Each row has a name. Each question is about the rows just above it.

Columns, left to right: Popi lona bas fipa bil
56  128  150  120  108  Q
150  103  197  74  70  L
116  163  152  197  102  D
116  186  184  230  85  W
116  163  152  78  150  P
192  122  179  142  42  N
144  103  96  136  128  Y
19  127  140  143  64  A
121  126  124  128  128  U
159  150  134  186  132  X
92  186  184  230  85  V
77  110  102  125  108  S
Which column holds this, read top down? 126  150  186
lona
Which column holds 163  122  103  127  126  150 top down?
lona
Which column holds this, read top down? 163  122  103
lona
230  78  142  136  143  128  186  230 is in which column, read top down?
fipa
152  184  152  179  96  140  124  134 is in which column, read top down?
bas

Columns, left to right: nol dobul Zene Tago zug dor dep soset divuz kivov
114  209  125  151  149  116  119  128  92  120  gok
95  235  135  152  160  132  127  127  47  108  gifon
97  205  152  122  171  141  137  132  113  123  rida
Which column holds this, read top down? 127  137
dep
Which column holds 160  171 top down?
zug
Which column holds 108  123 top down?
kivov
Which column holds this, read top down? 235  205
dobul

Columns, left to right: seruz Rem pek noru reku
80  126  74  114  34  rese
98  155  195  141  161  logum
150  117  196  141  118  ral
109  93  212  170  47  Pato
168  154  70  148  235  tekun
164  128  144  125  157  lam
154  99  95  144  99  zup
141  118  63  114  150  zerek
105  130  168  189  127  torig
Which column holds this, read top down? 144  114  189
noru
Which column holds this, read top down? 114  141  141  170  148  125  144  114
noru
Which column holds this, read top down? 125  144  114
noru
Which column holds 168  164  154  141 top down?
seruz
195  196  212  70 is in which column, read top down?
pek
Which column holds this, read top down? 128  99  118  130
Rem

Columns, left to right: Rit gezi vokib napep Dedaf Zag
141  59  115  141  119  135 = Lal
108  46  56  151  89  169 = Nep
85  120  89  147  115  136 = nedog
119  57  89  186  175  154 = beg
81  111  90  142  124  121 = Mezab
118  122  119  124  120  125 = guke
153  87  140  103  152  97 = doto
159  110  177  122  189  79 = roba
78  137  85  98  81  134 = les
133  76  145  140  154  94 = Pebi
38  151  27  125  37  192 = dud
Which column holds this, read top down? 159  78
Rit
115  56  89  89  90 is in which column, read top down?
vokib
Which column holds this, read top down? 120  57  111  122  87  110  137
gezi
Which column holds 141  151  147  186 top down?
napep
Which column holds this, read top down? 57  111  122
gezi
Which column holds 169  136  154  121  125  97  79  134 top down?
Zag

Columns, left to right: Goto bibig Veled Vifo vuviz
125  216  206  69  149 -> Mul
79  68  145  146  32 -> biguf
192  147  78  209  151 -> Mize
35  184  71  151  43 -> baman
Which column holds this, read top down? 216  68
bibig
68  147 is in which column, read top down?
bibig
Which column holds 32  151  43 top down?
vuviz
Which column holds this, read top down? 78  71
Veled
Which column holds 149  32 top down?
vuviz

Columns, left to right: lil Tun Zek Veg zuku kosi fofa Dade Gegab fote
148  110  97  139  136  88  192  124  129  207  gedo
135  227  120  121  118  208  129  107  124  70  Soku
135  227  120  111  118  208  129  107  124  70  Nosi
108  119  74  132  177  127  121  126  131  176  guk
Which column holds this, read top down? 208  208  127
kosi
207  70  70 is in which column, read top down?
fote
Which column holds this, read top down? 139  121  111
Veg

Columns, left to right: baz soke tavet Nanu
141  76  112  129 -> leli
133  130  122  67 -> gagab
153  175  236  177 -> Dige
153  175  236  154 -> rebak
174  161  171  157 -> Modet
178  111  141  85 -> Tup
178  111  117  142 -> nuvar
111  164  183  163 -> temi
122  236 is in which column, read top down?
tavet
Which column holds 161  111  111  164 top down?
soke

Columns, left to right: kip vup Mit Tokiv gaz kogo viloz mono Vimo
180  136  158  196  163  127  136  203  74 : Goga
141  182  126  149  142  124  150  178  107 : fer
93  117  86  244  126  89  96  92  133 : duf
137  125  125  98  141  142  130  157  76 : vus
104  122  143  114  80  147  136  193  156 : venu
180  136  158  196  166  114  129  159  102 : gase
124  122  147  223  118  179  115  165  123 : Fiso
148  127  111  198  90  109  147  180  136 : Dulol
178  122  147  223  118  179  115  165  123 : gorob
Which column holds 125  122  136  122  127 top down?
vup
130  136  129  115  147  115 is in which column, read top down?
viloz
Which column holds this, read top down? 107  133  76  156  102  123  136  123
Vimo
Which column holds 74  107  133  76  156  102  123 top down?
Vimo
Which column holds this, read top down? 149  244
Tokiv
Which column holds 123  136 top down?
Vimo

Columns, left to right: Fitus vilu bafel pozo Ratev zepos geba
45  148  98  213  55  116  241 : sevi
167  99  100  252  55  71  158 : gubig
163  112  214  117  232  134  81 : Piva
134  66  177  242  124  66  82 : mok
52  131  164  105  248  79  135 : dadi
45  167  163  134 is in which column, read top down?
Fitus
Which column holds 112  66  131 top down?
vilu
Which column holds this, read top down? 98  100  214  177
bafel
Which column holds 112  66 top down?
vilu

Columns, left to right: nasi Nubik dogi zuv mun rafu dugol miguk
142  137  152  106  139  99  116  158 : Vigol
119  131  99  89  192  140  152  122 : latu
158  164  107  121  167  95  116  151 : Lare
138  182  101  122  167  95  140  128 : natuk
103  35  143  175  104  197  29  100 : Rek
Which column holds this, read top down? 137  131  164  182
Nubik
192  167  167 is in which column, read top down?
mun
Which column holds this, read top down? 122  151  128
miguk
167  104 is in which column, read top down?
mun
Which column holds this, read top down? 182  35
Nubik

